50 stands for zero in the data rows.
Each row of this table is followed by its label. One hidden rule gives the labels. It looks at one to three of the table's principal directions, none of them among the few with the most spread.
33 & 44 & 54 & 50 & 46 & 38 & 35 & 53 & 31 & 51 & 56 & 59 & 59 & 45 & 65 & 50 & 80 & 51 & 43 & 39 & 53 & 46 & 55 & 47 & 42 & 49 & 46 & 53 & 33 & 59 & 58 & 47 \\ fern
69 & 54 & 41 & 23 & 46 & 44 & 76 & 54 & 86 & 36 & 41 & 38 & 71 & 55 & 74 & 58 & 22 & 37 & 35 & 84 & 40 & 50 & 28 & 34 & 47 & 46 & 70 & 52 & 34 & 26 & 45 & 70 \\ fern
56 & 41 & 50 & 72 & 26 & 40 & 48 & 54 & 33 & 72 & 63 & 63 & 40 & 45 & 41 & 42 & 54 & 56 & 70 & 51 & 72 & 36 & 43 & 60 & 55 & 37 & 64 & 56 & 55 & 39 & 69 & 45 \\ moss
58 & 55 & 43 & 26 & 48 & 36 & 71 & 54 & 81 & 29 & 42 & 43 & 69 & 53 & 73 & 54 & 34 & 46 & 38 & 65 & 33 & 53 & 29 & 31 & 37 & 48 & 60 & 46 & 32 & 26 & 43 & 71 \\ moss
51 & 47 & 44 & 58 & 56 & 56 & 74 & 46 & 54 & 42 & 45 & 36 & 39 & 59 & 42 & 55 & 36 & 50 & 54 & 52 & 48 & 57 & 45 & 54 & 48 & 51 & 40 & 41 & 62 & 31 & 58 & 52 \\ moss
54 & 66 & 53 & 20 & 51 & 30 & 69 & 67 & 71 & 52 & 29 & 37 & 63 & 54 & 92 & 59 & 26 & 30 & 13 & 59 & 29 & 79 & 30 & 31 & 31 & 46 & 49 & 52 & 23 & 58 & 38 & 68 \\ moss
77 & 49 & 48 & 44 & 38 & 31 & 66 & 58 & 67 & 58 & 55 & 50 & 57 & 43 & 52 & 49 & 27 & 35 & 54 & 61 & 49 & 44 & 27 & 41 & 53 & 43 & 71 & 55 & 41 & 26 & 62 & 73 \\ moss
36 & 49 & 50 & 34 & 80 & 39 & 80 & 49 & 52 & 22 & 38 & 16 & 53 & 45 & 27 & 61 & 57 & 43 & 14 & 10 & 16 & 64 & 52 & 35 & 10 & 62 & 8 & 63 & 63 & 49 & 40 & 66 \\ fern
45 & 42 & 61 & 88 & 36 & 63 & 17 & 49 & 12 & 89 & 60 & 76 & 29 & 49 & 41 & 41 & 70 & 63 & 77 & 41 & 77 & 47 & 74 & 78 & 79 & 50 & 46 & 48 & 62 & 80 & 63 & 22 \\ fern
51 & 46 & 43 & 40 & 60 & 45 & 85 & 48 & 57 & 29 & 42 & 25 & 58 & 54 & 48 & 60 & 42 & 43 & 31 & 52 & 35 & 50 & 44 & 46 & 31 & 55 & 30 & 56 & 53 & 35 & 53 & 61 \\ fern
64 & 36 & 48 & 75 & 26 & 40 & 71 & 59 & 48 & 72 & 55 & 55 & 35 & 52 & 44 & 54 & 38 & 49 & 70 & 49 & 67 & 49 & 33 & 56 & 60 & 41 & 66 & 47 & 59 & 19 & 76 & 58 \\ moss
55 & 51 & 44 & 32 & 58 & 50 & 62 & 44 & 68 & 34 & 44 & 42 & 65 & 53 & 57 & 52 & 41 & 51 & 38 & 66 & 40 & 47 & 47 & 42 & 44 & 51 & 50 & 54 & 47 & 41 & 43 & 56 \\ fern
31 & 42 & 73 & 76 & 44 & 35 & 13 & 51 & 13 & 86 & 73 & 59 & 12 & 31 & 26 & 34 & 92 & 46 & 72 & 8 & 69 & 56 & 54 & 58 & 59 & 30 & 50 & 50 & 65 & 65 & 63 & 34 \\ fern
63 & 51 & 43 & 56 & 52 & 66 & 63 & 53 & 55 & 50 & 39 & 46 & 50 & 53 & 38 & 49 & 25 & 55 & 47 & 51 & 47 & 59 & 54 & 55 & 51 & 57 & 43 & 58 & 61 & 54 & 40 & 56 \\ comb
41 & 48 & 44 & 41 & 64 & 54 & 66 & 46 & 50 & 29 & 44 & 29 & 54 & 49 & 34 & 53 & 53 & 51 & 31 & 39 & 39 & 51 & 53 & 45 & 27 & 53 & 31 & 62 & 61 & 48 & 40 & 54 \\ comb
61 & 47 & 54 & 56 & 48 & 46 & 56 & 61 & 57 & 81 & 49 & 47 & 31 & 51 & 44 & 58 & 33 & 35 & 46 & 41 & 60 & 68 & 37 & 41 & 59 & 41 & 70 & 51 & 58 & 40 & 61 & 55 \\ moss
88 & 46 & 33 & 39 & 50 & 67 & 91 & 52 & 97 & 42 & 36 & 36 & 60 & 61 & 42 & 66 & 0 & 44 & 45 & 81 & 45 & 51 & 33 & 40 & 62 & 55 & 74 & 54 & 63 & 12 & 45 & 73 \\ comb
61 & 51 & 44 & 60 & 29 & 60 & 46 & 61 & 44 & 75 & 39 & 71 & 60 & 60 & 70 & 49 & 31 & 63 & 46 & 71 & 67 & 54 & 56 & 60 & 59 & 50 & 61 & 60 & 41 & 67 & 49 & 42 \\ moss
58 & 44 & 33 & 58 & 45 & 75 & 84 & 61 & 46 & 41 & 25 & 42 & 69 & 66 & 54 & 66 & 24 & 61 & 26 & 58 & 49 & 56 & 61 & 60 & 37 & 69 & 29 & 68 & 53 & 58 & 43 & 55 \\ comb
39 & 56 & 46 & 37 & 61 & 61 & 59 & 46 & 54 & 26 & 41 & 35 & 58 & 56 & 49 & 60 & 53 & 49 & 34 & 54 & 38 & 45 & 58 & 50 & 35 & 61 & 36 & 52 & 52 & 58 & 36 & 44 \\ comb
69 & 41 & 42 & 66 & 21 & 60 & 46 & 52 & 42 & 65 & 54 & 76 & 67 & 56 & 71 & 46 & 42 & 63 & 70 & 89 & 75 & 28 & 55 & 69 & 75 & 50 & 69 & 54 & 38 & 50 & 64 & 43 \\ fern
58 & 49 & 43 & 29 & 71 & 43 & 64 & 37 & 69 & 14 & 59 & 34 & 65 & 45 & 51 & 47 & 47 & 38 & 51 & 61 & 33 & 41 & 37 & 35 & 46 & 52 & 49 & 42 & 39 & 21 & 57 & 72 \\ fern
30 & 51 & 56 & 41 & 46 & 39 & 40 & 53 & 54 & 53 & 43 & 57 & 53 & 56 & 77 & 55 & 68 & 56 & 40 & 48 & 48 & 60 & 48 & 40 & 45 & 45 & 54 & 42 & 38 & 54 & 44 & 42 \\ comb
71 & 45 & 42 & 59 & 41 & 55 & 80 & 51 & 58 & 63 & 43 & 42 & 44 & 58 & 36 & 54 & 18 & 52 & 51 & 67 & 58 & 47 & 45 & 59 & 53 & 47 & 53 & 61 & 69 & 34 & 59 & 51 \\ comb
64 & 49 & 39 & 38 & 52 & 50 & 99 & 62 & 74 & 33 & 24 & 23 & 64 & 60 & 43 & 77 & 17 & 42 & 17 & 47 & 26 & 56 & 41 & 43 & 24 & 67 & 33 & 65 & 61 & 36 & 41 & 71 \\ comb
55 & 59 & 50 & 33 & 45 & 59 & 28 & 49 & 76 & 47 & 44 & 66 & 64 & 52 & 77 & 41 & 43 & 60 & 53 & 75 & 47 & 57 & 48 & 42 & 66 & 45 & 71 & 43 & 35 & 58 & 25 & 51 \\ comb
37 & 56 & 63 & 63 & 49 & 56 & 4 & 43 & 38 & 68 & 61 & 76 & 33 & 48 & 50 & 39 & 72 & 60 & 76 & 42 & 62 & 51 & 65 & 59 & 75 & 48 & 59 & 32 & 50 & 72 & 47 & 28 \\ fern
56 & 41 & 35 & 66 & 57 & 83 & 64 & 55 & 41 & 51 & 33 & 54 & 61 & 68 & 40 & 71 & 32 & 62 & 34 & 46 & 57 & 54 & 74 & 59 & 53 & 78 & 37 & 60 & 60 & 62 & 52 & 46 \\ moss
29 & 73 & 51 & 16 & 58 & 35 & 49 & 43 & 56 & 11 & 44 & 38 & 68 & 48 & 76 & 41 & 60 & 50 & 33 & 63 & 24 & 45 & 47 & 45 & 18 & 49 & 28 & 45 & 27 & 65 & 26 & 47 \\ comb
41 & 51 & 52 & 41 & 45 & 38 & 52 & 59 & 50 & 55 & 41 & 52 & 59 & 55 & 78 & 57 & 55 & 47 & 32 & 52 & 48 & 60 & 46 & 42 & 41 & 47 & 50 & 51 & 33 & 56 & 51 & 51 \\ fern
43 & 58 & 52 & 42 & 59 & 54 & 26 & 48 & 45 & 46 & 54 & 58 & 54 & 49 & 64 & 43 & 57 & 47 & 50 & 54 & 52 & 54 & 55 & 46 & 55 & 50 & 55 & 42 & 33 & 63 & 46 & 46 \\ moss
56 & 49 & 58 & 57 & 13 & 36 & 37 & 59 & 41 & 79 & 54 & 70 & 52 & 43 & 72 & 38 & 57 & 55 & 61 & 71 & 67 & 40 & 43 & 62 & 60 & 31 & 68 & 60 & 40 & 62 & 51 & 41 \\ lamp
70 & 53 & 42 & 55 & 30 & 56 & 42 & 51 & 57 & 63 & 56 & 75 & 60 & 62 & 81 & 49 & 28 & 52 & 72 & 97 & 73 & 35 & 44 & 59 & 79 & 49 & 84 & 36 & 28 & 40 & 68 & 44 \\ moss
61 & 45 & 50 & 53 & 57 & 52 & 72 & 44 & 59 & 50 & 60 & 22 & 25 & 47 & 21 & 54 & 38 & 29 & 60 & 53 & 55 & 46 & 34 & 50 & 55 & 39 & 60 & 48 & 74 & 20 & 62 & 54 \\ moss
61 & 51 & 33 & 36 & 62 & 57 & 84 & 61 & 59 & 31 & 29 & 37 & 78 & 60 & 65 & 65 & 19 & 44 & 14 & 54 & 34 & 64 & 48 & 39 & 28 & 68 & 34 & 63 & 34 & 48 & 48 & 74 \\ moss
43 & 57 & 59 & 43 & 46 & 34 & 25 & 53 & 44 & 58 & 59 & 64 & 53 & 44 & 71 & 43 & 66 & 44 & 53 & 50 & 52 & 50 & 47 & 45 & 53 & 44 & 61 & 43 & 28 & 61 & 53 & 47 \\ moss
48 & 51 & 57 & 51 & 36 & 28 & 66 & 63 & 39 & 67 & 45 & 42 & 45 & 48 & 69 & 53 & 50 & 36 & 37 & 49 & 49 & 60 & 37 & 52 & 38 & 40 & 42 & 56 & 41 & 54 & 61 & 53 \\ fern
44 & 45 & 43 & 50 & 64 & 56 & 74 & 61 & 26 & 43 & 30 & 36 & 70 & 54 & 49 & 67 & 49 & 47 & 6 & 28 & 38 & 60 & 70 & 52 & 20 & 73 & 8 & 77 & 46 & 78 & 51 & 56 \\ fern
44 & 48 & 53 & 61 & 55 & 58 & 32 & 45 & 45 & 59 & 58 & 56 & 32 & 49 & 33 & 45 & 58 & 54 & 64 & 37 & 61 & 54 & 54 & 50 & 61 & 46 & 59 & 42 & 62 & 48 & 51 & 41 \\ moss
39 & 66 & 67 & 18 & 76 & 18 & 20 & 47 & 54 & 29 & 68 & 45 & 56 & 25 & 61 & 34 & 77 & 23 & 46 & 26 & 22 & 56 & 39 & 26 & 39 & 45 & 46 & 39 & 20 & 59 & 43 & 69 \\ fern
68 & 47 & 43 & 54 & 37 & 60 & 50 & 55 & 65 & 66 & 45 & 68 & 59 & 62 & 70 & 56 & 28 & 55 & 57 & 76 & 64 & 52 & 46 & 49 & 73 & 51 & 77 & 45 & 41 & 40 & 56 & 52 \\ fern
29 & 42 & 59 & 72 & 66 & 55 & 19 & 41 & 11 & 61 & 73 & 53 & 25 & 40 & 18 & 44 & 87 & 46 & 65 & 14 & 68 & 45 & 67 & 57 & 55 & 49 & 43 & 47 & 63 & 61 & 69 & 33 \\ moss
78 & 40 & 37 & 65 & 61 & 79 & 73 & 55 & 59 & 65 & 40 & 50 & 51 & 67 & 36 & 75 & 10 & 43 & 45 & 56 & 60 & 57 & 58 & 52 & 73 & 73 & 60 & 52 & 62 & 38 & 68 & 58 \\ moss
53 & 53 & 58 & 53 & 51 & 53 & 4 & 43 & 50 & 58 & 71 & 73 & 43 & 39 & 56 & 28 & 64 & 50 & 82 & 54 & 63 & 49 & 48 & 47 & 80 & 39 & 77 & 33 & 37 & 52 & 51 & 48 \\ fern
62 & 50 & 41 & 44 & 48 & 50 & 48 & 42 & 53 & 39 & 58 & 58 & 66 & 50 & 62 & 39 & 42 & 53 & 60 & 79 & 56 & 35 & 46 & 51 & 56 & 47 & 60 & 49 & 35 & 39 & 59 & 54 \\ moss
28 & 61 & 57 & 40 & 67 & 44 & 31 & 43 & 50 & 35 & 52 & 47 & 41 & 45 & 46 & 39 & 67 & 55 & 50 & 28 & 35 & 62 & 52 & 41 & 37 & 48 & 37 & 39 & 49 & 58 & 34 & 47 \\ comb
32 & 55 & 61 & 53 & 43 & 41 & 29 & 52 & 39 & 51 & 56 & 55 & 39 & 40 & 44 & 40 & 75 & 55 & 57 & 28 & 47 & 51 & 51 & 51 & 42 & 43 & 46 & 48 & 52 & 64 & 37 & 43 \\ comb
43 & 49 & 49 & 57 & 45 & 63 & 44 & 48 & 46 & 45 & 46 & 54 & 50 & 50 & 38 & 49 & 58 & 66 & 53 & 44 & 50 & 45 & 62 & 59 & 48 & 55 & 43 & 55 & 63 & 62 & 34 & 41 \\ comb
71 & 47 & 34 & 66 & 44 & 67 & 69 & 47 & 40 & 51 & 52 & 54 & 58 & 64 & 51 & 57 & 22 & 51 & 62 & 84 & 69 & 29 & 56 & 70 & 63 & 63 & 53 & 49 & 47 & 41 & 76 & 45 \\ moss
60 & 60 & 54 & 22 & 53 & 18 & 63 & 49 & 64 & 29 & 63 & 29 & 57 & 32 & 58 & 38 & 47 & 23 & 49 & 62 & 32 & 40 & 21 & 37 & 34 & 34 & 55 & 51 & 32 & 30 & 53 & 73 \\ moss
52 & 57 & 46 & 38 & 47 & 51 & 59 & 51 & 59 & 39 & 44 & 43 & 59 & 51 & 57 & 50 & 41 & 50 & 41 & 62 & 43 & 47 & 47 & 49 & 41 & 50 & 48 & 54 & 46 & 52 & 38 & 52 \\ comb
47 & 59 & 37 & 31 & 79 & 69 & 64 & 52 & 58 & 25 & 31 & 35 & 68 & 64 & 71 & 62 & 29 & 43 & 17 & 55 & 33 & 74 & 57 & 38 & 37 & 68 & 31 & 48 & 32 & 60 & 40 & 61 \\ moss
52 & 52 & 42 & 44 & 50 & 56 & 63 & 53 & 48 & 36 & 40 & 44 & 66 & 52 & 54 & 52 & 42 & 54 & 35 & 55 & 43 & 48 & 54 & 53 & 35 & 58 & 35 & 62 & 45 & 59 & 41 & 55 \\ comb
40 & 62 & 60 & 32 & 73 & 34 & 36 & 45 & 52 & 35 & 60 & 38 & 43 & 37 & 44 & 45 & 64 & 31 & 47 & 29 & 32 & 54 & 45 & 37 & 40 & 50 & 43 & 41 & 42 & 54 & 47 & 58 \\ moss
46 & 69 & 54 & 8 & 55 & 14 & 67 & 47 & 88 & 10 & 52 & 27 & 59 & 41 & 75 & 42 & 48 & 32 & 45 & 62 & 15 & 51 & 13 & 25 & 24 & 35 & 54 & 33 & 27 & 21 & 35 & 74 \\ comb
47 & 49 & 45 & 52 & 52 & 57 & 57 & 47 & 53 & 45 & 41 & 50 & 51 & 56 & 41 & 50 & 45 & 66 & 46 & 47 & 46 & 52 & 57 & 52 & 42 & 54 & 39 & 54 & 62 & 51 & 40 & 46 \\ comb
53 & 51 & 42 & 46 & 67 & 53 & 79 & 49 & 62 & 28 & 40 & 31 & 51 & 55 & 42 & 58 & 32 & 46 & 41 & 41 & 31 & 62 & 46 & 44 & 37 & 62 & 31 & 45 & 55 & 35 & 49 & 66 \\ fern
73 & 40 & 55 & 81 & 13 & 44 & 52 & 52 & 42 & 84 & 66 & 64 & 28 & 41 & 29 & 37 & 42 & 55 & 90 & 63 & 76 & 30 & 39 & 72 & 74 & 32 & 73 & 55 & 71 & 35 & 66 & 44 \\ comb
80 & 49 & 31 & 53 & 44 & 81 & 49 & 44 & 69 & 44 & 45 & 66 & 66 & 55 & 47 & 30 & 11 & 75 & 66 & 86 & 59 & 48 & 54 & 56 & 70 & 50 & 64 & 58 & 53 & 44 & 33 & 58 \\ comb
52 & 47 & 45 & 39 & 36 & 45 & 71 & 54 & 59 & 40 & 41 & 41 & 66 & 49 & 47 & 58 & 49 & 54 & 34 & 59 & 44 & 34 & 46 & 49 & 30 & 49 & 49 & 69 & 55 & 46 & 38 & 52 \\ comb
32 & 59 & 55 & 40 & 69 & 43 & 47 & 51 & 50 & 32 & 49 & 37 & 44 & 45 & 42 & 51 & 61 & 43 & 38 & 20 & 32 & 63 & 49 & 37 & 29 & 54 & 34 & 44 & 48 & 54 & 40 & 57 \\ moss
30 & 52 & 46 & 54 & 79 & 72 & 28 & 43 & 36 & 34 & 42 & 62 & 60 & 58 & 43 & 55 & 64 & 68 & 39 & 22 & 41 & 60 & 82 & 48 & 46 & 78 & 24 & 44 & 47 & 76 & 41 & 42 \\ moss
66 & 58 & 40 & 48 & 59 & 75 & 38 & 49 & 64 & 43 & 46 & 63 & 61 & 58 & 55 & 49 & 24 & 55 & 56 & 65 & 52 & 55 & 57 & 48 & 68 & 64 & 63 & 41 & 41 & 55 & 40 & 55 \\ moss
28 & 56 & 60 & 55 & 47 & 38 & 9 & 45 & 17 & 56 & 70 & 69 & 48 & 41 & 64 & 34 & 87 & 51 & 64 & 45 & 62 & 38 & 60 & 58 & 52 & 43 & 48 & 42 & 29 & 74 & 60 & 31 \\ moss
53 & 47 & 44 & 43 & 53 & 42 & 71 & 47 & 49 & 36 & 53 & 39 & 62 & 53 & 54 & 62 & 49 & 39 & 43 & 63 & 47 & 32 & 46 & 51 & 41 & 57 & 46 & 51 & 43 & 36 & 67 & 53 \\ moss
46 & 51 & 42 & 52 & 53 & 71 & 55 & 57 & 52 & 44 & 34 & 49 & 55 & 57 & 39 & 59 & 40 & 63 & 33 & 36 & 47 & 61 & 62 & 48 & 39 & 63 & 43 & 60 & 59 & 62 & 29 & 50 \\ moss
60 & 49 & 35 & 46 & 69 & 84 & 89 & 49 & 77 & 35 & 15 & 29 & 55 & 73 & 48 & 67 & 8 & 61 & 25 & 58 & 31 & 80 & 58 & 49 & 49 & 69 & 26 & 52 & 70 & 49 & 27 & 58 \\ fern
47 & 51 & 58 & 56 & 31 & 52 & 29 & 48 & 48 & 60 & 55 & 65 & 48 & 46 & 56 & 41 & 65 & 61 & 67 & 60 & 58 & 40 & 54 & 61 & 64 & 41 & 61 & 49 & 52 & 63 & 39 & 36 \\ comb
37 & 57 & 54 & 43 & 52 & 47 & 36 & 44 & 53 & 48 & 51 & 53 & 44 & 50 & 47 & 45 & 60 & 58 & 52 & 48 & 48 & 48 & 53 & 48 & 45 & 45 & 51 & 46 & 55 & 56 & 39 & 38 \\ comb
Here are more rows. What is the label of each one?
56 & 61 & 50 & 32 & 51 & 39 & 64 & 71 & 63 & 50 & 32 & 44 & 65 & 52 & 81 & 62 & 29 & 32 & 19 & 45 & 32 & 76 & 37 & 33 & 35 & 57 & 48 & 53 & 24 & 60 & 41 & 73 \\ -> moss
33 & 59 & 55 & 36 & 48 & 22 & 60 & 63 & 29 & 38 & 48 & 35 & 60 & 40 & 67 & 51 & 66 & 34 & 22 & 35 & 35 & 52 & 43 & 45 & 10 & 48 & 25 & 62 & 27 & 67 & 51 & 57 \\ -> moss
40 & 46 & 60 & 61 & 56 & 43 & 19 & 37 & 31 & 64 & 70 & 62 & 34 & 42 & 39 & 34 & 76 & 54 & 72 & 39 & 63 & 44 & 58 & 55 & 64 & 40 & 51 & 42 & 55 & 55 & 64 & 35 \\ -> fern
77 & 51 & 32 & 25 & 45 & 53 & 99 & 52 & 80 & 24 & 34 & 22 & 79 & 59 & 59 & 67 & 10 & 37 & 25 & 94 & 37 & 32 & 34 & 47 & 34 & 56 & 52 & 68 & 47 & 27 & 46 & 68 \\ -> comb
54 & 46 & 54 & 54 & 35 & 37 & 68 & 58 & 51 & 61 & 48 & 39 & 41 & 42 & 31 & 53 & 48 & 47 & 45 & 38 & 48 & 46 & 41 & 52 & 36 & 41 & 49 & 66 & 68 & 45 & 46 & 53 \\ -> comb
45 & 52 & 53 & 44 & 71 & 52 & 53 & 48 & 31 & 39 & 48 & 36 & 58 & 40 & 24 & 55 & 60 & 44 & 27 & 26 & 34 & 42 & 71 & 55 & 30 & 68 & 15 & 70 & 58 & 79 & 44 & 50 \\ -> fern
46 & 53 & 49 & 45 & 51 & 46 & 33 & 42 & 45 & 38 & 64 & 61 & 59 & 50 & 66 & 45 & 63 & 47 & 65 & 66 & 56 & 33 & 50 & 51 & 59 & 51 & 61 & 35 & 29 & 44 & 63 & 46 \\ -> moss
39 & 58 & 53 & 48 & 40 & 50 & 37 & 51 & 39 & 45 & 48 & 59 & 58 & 51 & 70 & 43 & 61 & 58 & 50 & 60 & 49 & 46 & 57 & 59 & 45 & 50 & 42 & 48 & 36 & 71 & 40 & 39 \\ -> comb
68 & 27 & 39 & 92 & 28 & 77 & 71 & 55 & 34 & 83 & 46 & 59 & 38 & 63 & 10 & 70 & 34 & 66 & 61 & 49 & 82 & 33 & 67 & 75 & 67 & 61 & 58 & 69 & 90 & 42 & 70 & 35 \\ -> comb
18 & 56 & 58 & 49 & 49 & 40 & 40 & 53 & 43 & 44 & 43 & 53 & 45 & 54 & 59 & 55 & 76 & 61 & 41 & 25 & 40 & 60 & 56 & 46 & 31 & 52 & 35 & 40 & 48 & 63 & 37 & 38 \\ -> comb
41 & 52 & 69 & 61 & 29 & 31 & 21 & 52 & 30 & 77 & 69 & 60 & 28 & 31 & 40 & 32 & 78 & 47 & 70 & 38 & 63 & 41 & 46 & 59 & 54 & 27 & 61 & 54 & 57 & 64 & 50 & 36 \\ -> comb
63 & 49 & 40 & 33 & 41 & 41 & 88 & 60 & 70 & 33 & 35 & 39 & 77 & 58 & 79 & 66 & 30 & 42 & 30 & 74 & 36 & 47 & 35 & 43 & 37 & 56 & 49 & 55 & 32 & 33 & 52 & 69 \\ -> fern
43 & 49 & 53 & 49 & 65 & 58 & 27 & 48 & 51 & 50 & 54 & 56 & 44 & 47 & 51 & 43 & 59 & 51 & 53 & 34 & 50 & 69 & 53 & 39 & 60 & 48 & 55 & 42 & 46 & 53 & 44 & 54 \\ -> fern
22 & 54 & 48 & 38 & 83 & 60 & 60 & 46 & 48 & 25 & 33 & 26 & 48 & 57 & 32 & 64 & 61 & 55 & 16 & 15 & 27 & 68 & 66 & 39 & 18 & 66 & 14 & 54 & 65 & 64 & 30 & 46 \\ -> comb
45 & 45 & 42 & 63 & 54 & 71 & 56 & 49 & 33 & 45 & 38 & 53 & 60 & 61 & 46 & 57 & 49 & 67 & 41 & 47 & 52 & 49 & 73 & 64 & 46 & 68 & 26 & 58 & 56 & 69 & 48 & 40 \\ -> fern
50 & 53 & 56 & 43 & 65 & 45 & 25 & 44 & 57 & 48 & 65 & 55 & 43 & 40 & 43 & 40 & 59 & 41 & 63 & 39 & 49 & 53 & 45 & 36 & 62 & 45 & 66 & 38 & 44 & 43 & 51 & 57 \\ -> moss
45 & 56 & 44 & 28 & 76 & 68 & 60 & 53 & 59 & 25 & 32 & 31 & 67 & 54 & 45 & 65 & 42 & 44 & 12 & 39 & 29 & 62 & 62 & 38 & 30 & 69 & 31 & 63 & 50 & 68 & 26 & 58 \\ -> moss
71 & 41 & 40 & 71 & 56 & 79 & 53 & 46 & 53 & 60 & 52 & 56 & 41 & 56 & 23 & 52 & 25 & 56 & 67 & 51 & 65 & 51 & 58 & 58 & 75 & 59 & 60 & 49 & 70 & 39 & 57 & 52 \\ -> moss
24 & 56 & 70 & 55 & 65 & 31 & 0 & 37 & 27 & 52 & 85 & 57 & 20 & 30 & 36 & 28 & 97 & 38 & 82 & 18 & 56 & 47 & 48 & 46 & 59 & 34 & 57 & 25 & 45 & 52 & 62 & 39 \\ -> moss
41 & 50 & 55 & 54 & 54 & 54 & 38 & 45 & 34 & 49 & 54 & 52 & 51 & 47 & 43 & 52 & 68 & 51 & 51 & 44 & 50 & 38 & 66 & 60 & 51 & 58 & 38 & 52 & 53 & 69 & 51 & 37 \\ -> fern
37 & 48 & 63 & 64 & 59 & 48 & 20 & 46 & 22 & 70 & 67 & 55 & 27 & 41 & 35 & 44 & 76 & 42 & 62 & 27 & 64 & 51 & 60 & 55 & 61 & 45 & 50 & 45 & 56 & 65 & 64 & 35 \\ -> moss
48 & 43 & 54 & 64 & 39 & 48 & 55 & 52 & 55 & 67 & 49 & 50 & 30 & 51 & 30 & 52 & 52 & 58 & 59 & 36 & 57 & 54 & 45 & 51 & 53 & 41 & 58 & 51 & 74 & 37 & 49 & 45 \\ -> comb
61 & 50 & 49 & 38 & 46 & 36 & 61 & 53 & 66 & 43 & 52 & 50 & 63 & 51 & 71 & 57 & 44 & 37 & 51 & 66 & 44 & 45 & 35 & 41 & 55 & 51 & 63 & 42 & 32 & 31 & 61 & 64 \\ -> fern
44 & 53 & 56 & 65 & 31 & 48 & 38 & 55 & 40 & 72 & 49 & 65 & 37 & 55 & 66 & 43 & 51 & 59 & 64 & 56 & 64 & 57 & 49 & 61 & 60 & 40 & 56 & 41 & 47 & 59 & 53 & 36 \\ -> comb
52 & 39 & 49 & 72 & 42 & 57 & 31 & 52 & 27 & 72 & 60 & 73 & 50 & 51 & 50 & 49 & 60 & 56 & 63 & 48 & 74 & 43 & 62 & 60 & 68 & 53 & 60 & 52 & 45 & 58 & 70 & 41 \\ -> moss
51 & 50 & 51 & 34 & 47 & 32 & 50 & 49 & 52 & 40 & 60 & 44 & 60 & 40 & 62 & 42 & 60 & 39 & 47 & 61 & 48 & 39 & 36 & 42 & 42 & 37 & 58 & 54 & 35 & 40 & 54 & 58 \\ -> fern
28 & 60 & 57 & 26 & 74 & 35 & 46 & 51 & 48 & 20 & 48 & 35 & 61 & 41 & 57 & 54 & 74 & 37 & 25 & 22 & 20 & 58 & 52 & 34 & 21 & 60 & 24 & 48 & 34 & 65 & 37 & 60 \\ -> fern
55 & 42 & 45 & 52 & 71 & 63 & 58 & 51 & 47 & 49 & 53 & 32 & 42 & 46 & 27 & 56 & 42 & 35 & 38 & 32 & 53 & 62 & 49 & 40 & 48 & 52 & 50 & 59 & 60 & 41 & 57 & 62 \\ -> moss
38 & 57 & 62 & 60 & 31 & 36 & 28 & 47 & 11 & 55 & 66 & 59 & 48 & 37 & 64 & 29 & 79 & 50 & 68 & 60 & 58 & 29 & 58 & 77 & 48 & 41 & 33 & 51 & 36 & 81 & 57 & 31 \\ -> fern
50 & 64 & 42 & 32 & 58 & 55 & 58 & 51 & 49 & 22 & 43 & 42 & 73 & 54 & 73 & 52 & 39 & 42 & 35 & 71 & 36 & 44 & 53 & 53 & 36 & 64 & 35 & 49 & 25 & 65 & 42 & 55 \\ -> moss
45 & 49 & 54 & 67 & 28 & 51 & 44 & 57 & 27 & 70 & 47 & 60 & 44 & 48 & 49 & 43 & 57 & 62 & 52 & 48 & 62 & 47 & 59 & 68 & 47 & 45 & 41 & 63 & 57 & 74 & 45 & 35 \\ -> comb
44 & 65 & 50 & 48 & 62 & 59 & 42 & 51 & 42 & 40 & 48 & 48 & 48 & 53 & 57 & 50 & 44 & 43 & 48 & 47 & 44 & 58 & 56 & 54 & 47 & 60 & 39 & 39 & 39 & 68 & 45 & 47 \\ -> moss
